Each row has a name. After each piece below comes the name of the row it's from, unless a question asks for something else. Each question is about the rows just above it. Places in a row count from 0.

24	46	-6	-10	-36	-7	-28	-51	12	-30	34	-23	-19	28	34	50	21	-3	25	12	-34	34	-21	-32	-23	-18	32	-27	-41	30	22	-20	-48	27	-17	-15 -> gibip
5	42	-13	-5	-15	-9	-21	-51	2	-30	34	-22	-25	14	23	43	16	-1	8	-10	-29	43	-22	-23	20	18	24	-12	-29	22	3	-19	-20	24	-9	1 -> soke
27	48	-6	-7	-31	-5	-30	-49	7	-27	36	-26	-20	32	36	48	21	-2	24	10	-36	-3	-5	4	-8	-8	11	5	8	-2	9	-20	0	6	-1	-13 -> Ner
-2	11	1	5	7	-1	5	-26	2	5	11	7	-12	0	1	-5	-10	4	-6	-12	-11	21	4	23	-5	-9	1	2	4	6	-12	-26	-12	25	-9	8 -> gavo
24	46	-6	-10	-36	-7	-28	-51	12	-30	34	-23	-19	28	34	50	21	-3	25	12	-34	34	-21	-32	-23	-18	32	-27	-41	30	5	-20	-34	27	-7	-15 -> nibi
27	48	-6	-7	-31	-5	-30	-49	7	-27	36	-26	-20	32	36	48	21	-2	24	10	-36	32	-24	-29	24	46	32	-28	-39	32	24	-21	-34	25	-16	-13 -> luz
7	38	-15	-14	-7	-6	-23	-31	19	-25	27	-14	-27	5	8	31	12	-6	-3	-15	1	39	-8	-16	2	-2	-11	-13	-32	-11	-4	-31	-28	9	-4	9 -> rorol
asked: 5	42	-13	-5	-15	-9	-21	-51	2	-30	34	-22	-25	14	23	43	16	-1	8	-10	-29	43	-22	-23	20	18	24	-12	-29	22	3	-19	-20	24	-9	1 -> soke
24	46	-6	-10	-36	-7	-28	-51	12	-30	34	-23	-19	28	34	50	21	-3	25	12	-34	34	-21	-32	-23	-18	32	-27	-41	30	22	-20	-48	27	-17	-15 is in which row? -> gibip
Does one of the named rows hold -49	7	-27 side by side, in this order? -> yes
asked: -2	11	1	5	7	-1	5	-26	2	5	11	7	-12	0	1	-5	-10	4	-6	-12	-11	21	4	23	-5	-9	1	2	4	6	-12	-26	-12	25	-9	8 -> gavo
asked: 24	46	-6	-10	-36	-7	-28	-51	12	-30	34	-23	-19	28	34	50	21	-3	25	12	-34	34	-21	-32	-23	-18	32	-27	-41	30	5	-20	-34	27	-7	-15 -> nibi
Which row holds 27	48	-6	-7	-31	-5	-30	-49	7	-27	36	-26	-20	32	36	48	21	-2	24	10	-36	-3	-5	4	-8	-8	11	5	8	-2	9	-20	0	6	-1	-13? -> Ner

5	-27	6	21	11	-4	15	-4	8	-10	-1	-11	-34	7	1  rorol
-7	-22	3	-4	44	-26	13	-20	0	23	-2	2	14	9	-3  Ner
-1	-3	-14	12	1	-36	-21	23	21	3	19	-17	-24	14	4  fenof
-25	-25	-12	-23	-14	10	-3	1	8	-13	-7	-3	9	6	4  gibip
26	15	-17	-5	1	-6	-5	-16	5	-19	-11	23	7	30	-3  nibi
-4	9	-18	-4	13	13	4	12	-17	5	21	0	-6	-1	15  gavo
-7	-22	3	-4	44	-26	13	-20	0	23	-2	2	14	9	-3 is in which row? -> Ner
-22 is at row and place -> Ner, 1
Among the named rows, does one hold 22	7	30 next to each other, in this order? -> no
asked: -1	-3	-14	12	1	-36	-21	23	21	3	19	-17	-24	14	4 -> fenof

-3	-32	-39	29	-8	4	-13	-10	20	-40	12	-38	-33	-6	-14	30	-21	-25	-8	-34	23	35	-46	4	-41	-23	27	1	-32  luz
-14	44	48	0	-23	-4	14	-18	42	-12	41	6	-26	11	45	-17	-31	-4	-15	15	20	-18	-5	-7	31	-42	5	33	7  rorol
-35	6	4	40	47	-36	-1	-20	-2	41	-34	5	-39	-11	-21	-24	9	-47	26	17	-10	27	-27	-24	-44	13	17	-23	9  Ner
24	-3	33	-22	-2	-47	33	40	8	-30	19	-11	-41	-26	45	-4	11	-23	33	38	-7	-23	-18	-9	-34	-30	-12	-8	16  gibip
Is 12	-23 printed in one of the named rows, side by side and in this order? -> no
Where in the named rows is 12? -> luz, 10
Does one of the named rows hold -6	-13 side by side, in this order? -> no
Row and place of -42 in the named rows: -> rorol, 25

0	-6	-23	-10	-16	-14	16	-6	-15	12	5	-15	18  soke
-23	7	-22	-11	7	-47	2	8	-21	9	6	-25	22  boka
-22	4	-22	-11	7	-45	2	8	-22	9	6	-24	21  Ner
2	11	16	1	-22	3	18	-23	8	5	-3	-2	9  mem
-6	3	16	5	23	3	-19	15	5	-10	-1	10	-15  nibi
2	11	0	1	-22	3	18	-23	8	5	-3	-2	9  gibip
-10	12	-22	-8	-23	-35	21	-23	-5	13	1	-25	25  gavo
-9	-5	3	-1	24	-6	-18	18	-9	-7	3	3	-9  fenof
-5	-8	-24	-10	-5	-19	7	5	-21	10	6	-15	15  rorol
Is 8	5 printed in one of the named rows, side by side and in this order? -> yes
Among the named rows, does one hold 18	-9 next to each other, in this order? -> yes

16	-29	-14	-21	31	40	26	11	11	-1 : soke
37	-14	7	-5	28	48	11	27	11	-11 : fenof
-16	10	16	34	-2	-51	18	-22	-21	17 : rorol
-39	-14	-41	-34	-10	-13	12	-23	3	-20 : Ner
-35	-12	-41	-39	-12	-5	2	-20	7	-21 : luz
13	-25	3	14	44	13	48	0	-4	-13 : nevi
20	-14	-12	-31	7	51	-12	23	20	-16 : gibip
16	-29	0	-21	31	15	26	11	11	-24 : gavo
Row and place of 10 in the named rows: -> rorol, 1
Is -20	2 printed in one of the named rows, side by side and in this order? -> no
asked: -35	-12	-41	-39	-12	-5	2	-20	7	-21 -> luz
Row and place of -1 in the named rows: -> soke, 9

